One turn moves each row of this set onto another row. After a few examples, where does it send each row asked below?
J993: [-0.55  1.13 -0.83  1.41  1.25 -2.69 -0.47  0.44  0.35  0.52 -0.32 -0.68
 -0.94 -0.16 -0.63]
J830: [-0.77  1.84  1.61  0.47  0.44  0.08  0.52 -1.81  1.55  0.17  0.69 -1.54
  1.12  1.13  0.91]
J860: [-1.54  0.05 -0.48 -0.91 -0.60 -0.87  0.18  1.37  2.85  0.56 -0.11 -0.33
 -0.90 -0.21  1.35]
J754: [ 1.16 -0.40  0.26  0.42 -1.86  0.02 -0.07  0.74 -2.00  0.14 -0.23 -1.82
  0.64 -0.63  0.61]
J244: [-1.07 -0.01 -0.54 -0.08  0.13  0.21  0.47  1.97 -0.55  0.60  0.27 -3.52
  0.86 -0.01  0.98]
J68: [ 0.37  0.64 -2.23  0.28 -0.34 -0.76 -2.00 -0.63  1.23 -1.00  0.58 -0.32
 -0.60  0.28 -0.15]
J687: [-0.45  0.70 -0.54  0.17  2.56  0.49  0.56 -1.25 -1.34 -0.72 -0.53  0.36
  0.04  0.61 -0.21]
J954: [-0.20 -0.45 -0.39 -0.61 -1.60  0.28 -0.06 -0.56  0.27  2.98  0.35 -0.15
 -0.54 -0.53  1.35]
J856: [-2.30  0.20 -0.29  0.20  3.04  0.12  0.13 -0.91 -0.18  0.27 -0.06 -1.22
 -0.08 -0.76  0.71]
J320: [-0.77  1.01  2.27  0.18  0.00  0.90  1.62 -0.24 -0.98  0.63  0.13  0.34
  1.00 -0.92  2.14]
J935: [-0.62  0.66  0.59 -0.29 -0.52 -0.74  0.37  1.63 -1.25 -0.34 -0.18 -3.23
  0.96 -0.45  1.21]
J118: [-0.86 -0.23  0.82  0.82 -0.07  1.97  1.88 -1.47 -0.62  0.96 -0.22  0.27
  0.56 -0.77  0.00]
J261: [-0.30  1.22  0.26  0.60  1.00  1.23  0.60 -1.11  2.43 -0.22 -0.38 -0.72
  1.18  1.69  0.22]
J18: [-0.87  1.47 -0.53  0.18  0.02  0.41 -0.75 -0.01  0.04 -0.12  0.38  1.82
 -0.43 -1.01  3.16]
J258: [-0.70  0.98 -0.59  0.86 -0.31  0.78  0.48 -0.33 -1.86  0.25 -1.25  0.58
 -2.22 -0.59  0.91]
J909: [-0.59  2.12 -1.67  1.18  0.56  0.69  0.63  1.42 -0.91  0.77 -1.57  0.50
 -0.31 -1.00  1.03]
J732: [ 0.52  1.09  0.32  0.63  0.48 -2.61 -0.68  0.25 -0.19 -0.79 -1.31  0.37
 -1.03 -0.30 -0.04]
J515: [ 0.08  0.02 -1.01  1.75  0.10  0.02  0.13  1.44 -0.51 -1.56 -0.80 -2.23
 -0.34  1.10 -0.24]
J887: [-0.74  0.67 -1.27  0.73  2.06 -0.24 -0.48  0.18  0.63 -0.48  0.37  1.83
  1.24 -1.53  0.98]
J717: [-0.82 -0.64 -0.60 -0.50 -0.46  0.75  0.67 -0.73 -0.42 -0.39  0.74 -2.92
  1.11  1.26  0.76]
J961: [ 0.06  1.18 -0.03  0.52  0.12  0.57  0.23  2.31 -0.55 -0.39 -0.54 -3.14
  1.24  0.20  0.96]
J984: [ 0.92  1.44 -0.37  0.62 -1.42  0.20 -0.04  0.53 -0.13  3.08  0.50  0.11
  0.06 -0.04  1.40]
J149: [ 1.20  0.36  0.80  0.03  0.55  0.49 -0.78  1.62  2.79  0.57 -0.51 -0.09
  0.96 -0.64  0.62]
J992: [-2.18  0.23  0.46  1.29  0.37  0.79  0.08 -0.80  1.71 -0.27  0.51  0.86
  0.46 -1.84  1.79]
J385: [ 0.65  0.42 -0.39  0.84 -2.91 -0.08 -0.14  0.32  1.24 -0.33  0.91  0.80
 -0.31  0.25  0.63]
J78: [ 0.51 -0.88  0.94  0.22 -0.21 -0.24 -1.06 -1.21  1.63 -0.69  1.95 -0.28
  0.70  0.38  0.05]
J413: [ 0.27  1.58  0.26 -2.23 -0.02 -1.37 -1.20 -0.15  1.55 -0.40 -0.52 -0.43
  0.70 -0.91  1.54]

J732 turns into J261
J992 turns into J18
Where do these go?
J149 turns into J860
J258 turns into J687
J68 turns into J78
J856 turns into J320
J961 turns into J244
J830 turns into J984
J754 turns into J515

